W =
[[128 131 133 130 130 126 129 128 127 130 129 127 128 131 126]
 [130 131 134 128 130 126 129 128 128 132 129 127 131 136 126]
 [137 112 149 130 126 126 128 128 127 127 129 127 128 131 115]
 [128 131 128 130 130 126 129 127 127 127 129 127 132 131 127]
 [127 132 119 127 130 126 129 128 127 129 129 128 128 131 131]
 [128 119 135 135 130 126 126 128 125 129 129 127 128 118 126]
 [128 131 135 130 130 126 129 128 127 129 129 127 128 131 126]
 [128 131 136 130 130 126 129 128 127 129 129 127 128 131 126]
 [127 131 135 130 130 126 129 128 127 128 129 127 128 131 126]
 [133 115 145 130 127 126 128 128 127 130 129 127 128 129 119]]
W[0,0] = 128
W[6] = [128, 131, 135, 130, 130, 126, 129, 128, 127, 129, 129, 127, 128, 131, 126]
W[9] = [133, 115, 145, 130, 127, 126, 128, 128, 127, 130, 129, 127, 128, 129, 119]
W[6,12] = 128
W[:, 1] = [131, 131, 112, 131, 132, 119, 131, 131, 131, 115]
W[0,12] = 128
W[9,13] = 129
W[9,8] = 127
W[:, 8] = [127, 128, 127, 127, 127, 125, 127, 127, 127, 127]
W[2,6] = 128
W[2,2] = 149
W[:, 9] = [130, 132, 127, 127, 129, 129, 129, 129, 128, 130]
W[9,2] = 145
W[4,8] = 127
W[9,1] = 115
W[:, 11] = [127, 127, 127, 127, 128, 127, 127, 127, 127, 127]
W[5,2] = 135
W[7] = [128, 131, 136, 130, 130, 126, 129, 128, 127, 129, 129, 127, 128, 131, 126]
W[7,8] = 127
W[8,13] = 131
W[4,13] = 131
W[5,0] = 128
W[6,5] = 126
W[3] = [128, 131, 128, 130, 130, 126, 129, 127, 127, 127, 129, 127, 132, 131, 127]
W[:, 3] = [130, 128, 130, 130, 127, 135, 130, 130, 130, 130]
W[2,4] = 126
W[9,7] = 128
W[4,9] = 129
W[4,6] = 129
W[2] = [137, 112, 149, 130, 126, 126, 128, 128, 127, 127, 129, 127, 128, 131, 115]
W[4,12] = 128
W[2,1] = 112
W[8,7] = 128

grid =
[[141 147 123 122 152 124 133]
 [129 128 123 125 117 113 121]
 [135 147 124 125 142 128 130]]
grid[0][0] = 141
grid[2][6] = 130
grid[2][0] = 135
grid[2][5] = 128
grid[1][0] = 129
grid[:, 4] = [152, 117, 142]
grid[2][4] = 142

A =
[[119 117 152 115 112]
 [118 131 128 151 104]
 [144 127 100 140 124]
 [112 144 140 151 125]
 [149 141 129 145 145]
 [111 127 155 115 128]
 [137 117 100 130 114]
 [143 143 142 148 140]
 [107 144 145 142 133]
 [118 137 157 124 142]
 [114 136 108 121 151]
 [129 118 145 133 100]
 [116 132 158 119 137]
 [105 138 110 126 144]
 [138 111 107 110 121]]
Indices start at 0.
(0, 0) => 119
(1, 3) => 151
(5, 2) => 155
(2, 0) => 144
(0, 2) => 152
(8, 0) => 107
(5, 0) => 111
(13, 3) => 126
(3, 4) => 125
(7, 4) => 140
(2, 2) => 100
(1, 2) => 128
(12, 2) => 158
(9, 2) => 157
(3, 1) => 144
(2, 3) => 140
(10, 2) => 108
(3, 3) => 151
(0, 3) => 115
(14, 2) => 107
(8, 1) => 144
(4, 0) => 149
(13, 1) => 138
(1, 1) => 131
(0, 1) => 117
(2, 4) => 124
(6, 1) => 117

M =
[[131 151 135 135 126 129 129 124 125 114 149 117]
 [129 126 135 129 129 120 121 127 134 131 125 138]
 [117 110 128 132 117 135 144 129 116 135 115 139]
 [140 128 138 124 131 148 113 135 137 125 127 117]
 [128 119 123 121 124 137 129 132 130 148 124 139]]
M[0, 0] -> 131
M[-3, -4] -> 116
M[-5] -> [131, 151, 135, 135, 126, 129, 129, 124, 125, 114, 149, 117]
M[-1, -6] -> 129
M[:, -9] -> [135, 129, 132, 124, 121]
M[2] -> [117, 110, 128, 132, 117, 135, 144, 129, 116, 135, 115, 139]
M[-4, 7] -> 127
M[-1, -7] -> 137
M[:, 0] -> [131, 129, 117, 140, 128]
M[4, -1] -> 139
M[:, 2] -> [135, 135, 128, 138, 123]
M[0, -3] -> 114
M[0, 5] -> 129
M[-5, 7] -> 124
M[1, 4] -> 129
M[0, -9] -> 135
M[-2, -4] -> 137
M[2, -9] -> 132
M[1, 3] -> 129
M[-5, 6] -> 129

a = [127 129 134 130 123 118 107 107 123 131 132 148 157 131 123]
a[0] -> 127
a[2] -> 134
a[6] -> 107
a[4] -> 123
a[8] -> 123
a[13] -> 131

arr = [145 136 131 125 131 106 131 122 122 124 121]
arr[0] => 145
arr[3] => 125
arr[8] => 122
arr[5] => 106

x =
143  110  149  121  114
132  130  137  116  106
146  143  134  123  116
Rows and columns are counted from 0.
row 0 col 0 -> 143
row 2 col 3 -> 123

m = [125 125 106 122 120 111]
m[-6] = 125
m[-4] = 106
m[-2] = 120

X =
[[122 133 132 128 116 125 134 129 113 134 143 128 131 134 135 123]
 [123 143 132 133 125 125 114 127 119 124 126 130 129 130 135 140]
 [119 129 133 133 123 129 126 111 116 122 120 123 127 154 125 129]
 [125 107 108 118 128 120 137 130 131 126 122 118 126 115 133 108]
 [120 105 118 128 147 125 123 132 144 135 128 127 129 110 129 133]
 [133 135 116 115 112 143 134 137 110 126 120 140 138 132 123 127]
 [105 133 136 118 112 104 136 118 130 118 135 121 119 134 150 118]
 [114 114 128 124 121 118 141 130 139 123 128 118 125 126 133 109]
 [142 130 107 114 124 124 130 135 126 121 110 120 116 132 122 102]
 [134 115 125 122 145 130 133 120 138 118 108 139 126 119 117 135]
 [140 140 121 131 126 127 123 126 120 128 129 134 124 132 129 126]
 [119 125 147 136 126 118 137 112 137 123 126 147 125 134 133 132]
 [149 122 127 128 127 135 143 130 137 129 122 128 134 114 119 123]]
X[0, 0] = 122
X[-3, -10] = 123
X[-9, -9] = 132
X[-3, -5] = 134
X[1, -15] = 143
X[3, 7] = 130
X[:, -8] = [113, 119, 116, 131, 144, 110, 130, 139, 126, 138, 120, 137, 137]
X[3, 15] = 108
X[-1, 14] = 119
X[-11, 10] = 120
X[:, 0] = [122, 123, 119, 125, 120, 133, 105, 114, 142, 134, 140, 119, 149]
X[2, -13] = 133
X[3, -13] = 118
X[-6, -7] = 123
X[1, 10] = 126
X[6] = [105, 133, 136, 118, 112, 104, 136, 118, 130, 118, 135, 121, 119, 134, 150, 118]
X[12, -11] = 135
X[-3, -16] = 140
X[6, -15] = 133
X[-7, 4] = 112
X[1, -12] = 125
X[-1, 15] = 123
X[-10] = [125, 107, 108, 118, 128, 120, 137, 130, 131, 126, 122, 118, 126, 115, 133, 108]
X[9, -6] = 108
X[2, 14] = 125
X[1, 3] = 133
X[:, -5] = [128, 130, 123, 118, 127, 140, 121, 118, 120, 139, 134, 147, 128]
X[5] = [133, 135, 116, 115, 112, 143, 134, 137, 110, 126, 120, 140, 138, 132, 123, 127]
X[-5, -10] = 130
X[9, -11] = 130
X[-11, -1] = 129
X[-2, 1] = 125
X[5, 0] = 133
X[7, -5] = 118
X[10, -13] = 131
X[6, -1] = 118

B =
[[119 140 128 119 102 113 135 128 139 116 136 116 120]
 [114 126 143 121 102 133 153 151 147 116 113 118 102]
 [133 147 142 112 155 136 147 104 103 128 105 146 148]
 [139 145 144 115 111 101 135 127 142 131 128 111 130]
 [128 105 146 148 126 133 112 118 152 100 130 146 106]
 [128 112 116 128 109 136 128 155 110 144 152 107 101]
 [136 115 155 147 111 142 126 130 109 127 149 155 139]
 [147 106 144 136 123 155 106 103 102 128 144 148 156]]
Rows and columns are counted from 0.
(0, 0) => 119
(0, 10) => 136
(3, 10) => 128
(7, 0) => 147
(6, 1) => 115
(4, 7) => 118
(4, 12) => 106
(2, 4) => 155
(2, 5) => 136
(2, 9) => 128
(4, 2) => 146
(1, 12) => 102
(1, 0) => 114
(0, 2) => 128
(4, 5) => 133
(4, 9) => 100
(6, 7) => 130
(4, 1) => 105
(7, 5) => 155
(7, 6) => 106
(0, 4) => 102
(7, 10) => 144
(6, 5) => 142
(2, 12) => 148
(3, 9) => 131
(3, 11) => 111
(1, 5) => 133
(7, 3) => 136
(3, 7) => 127
(3, 8) => 142
(7, 9) => 128
(7, 1) => 106
(5, 8) => 110
(0, 7) => 128

data = ((124, 135, 127, 126, 142, 119, 124, 105, 121, 106, 127, 126), (137, 128, 121, 114, 123, 134, 113, 135, 122, 134, 136, 131))
data[-2,-12] = 124
data[:, 8] = [121, 122]
data[-2,4] = 142
data[-1,-7] = 134
data[-2,9] = 106
data[-1,-11] = 128
data[1] = [137, 128, 121, 114, 123, 134, 113, 135, 122, 134, 136, 131]
data[-1,-8] = 123
data[-2,-2] = 127
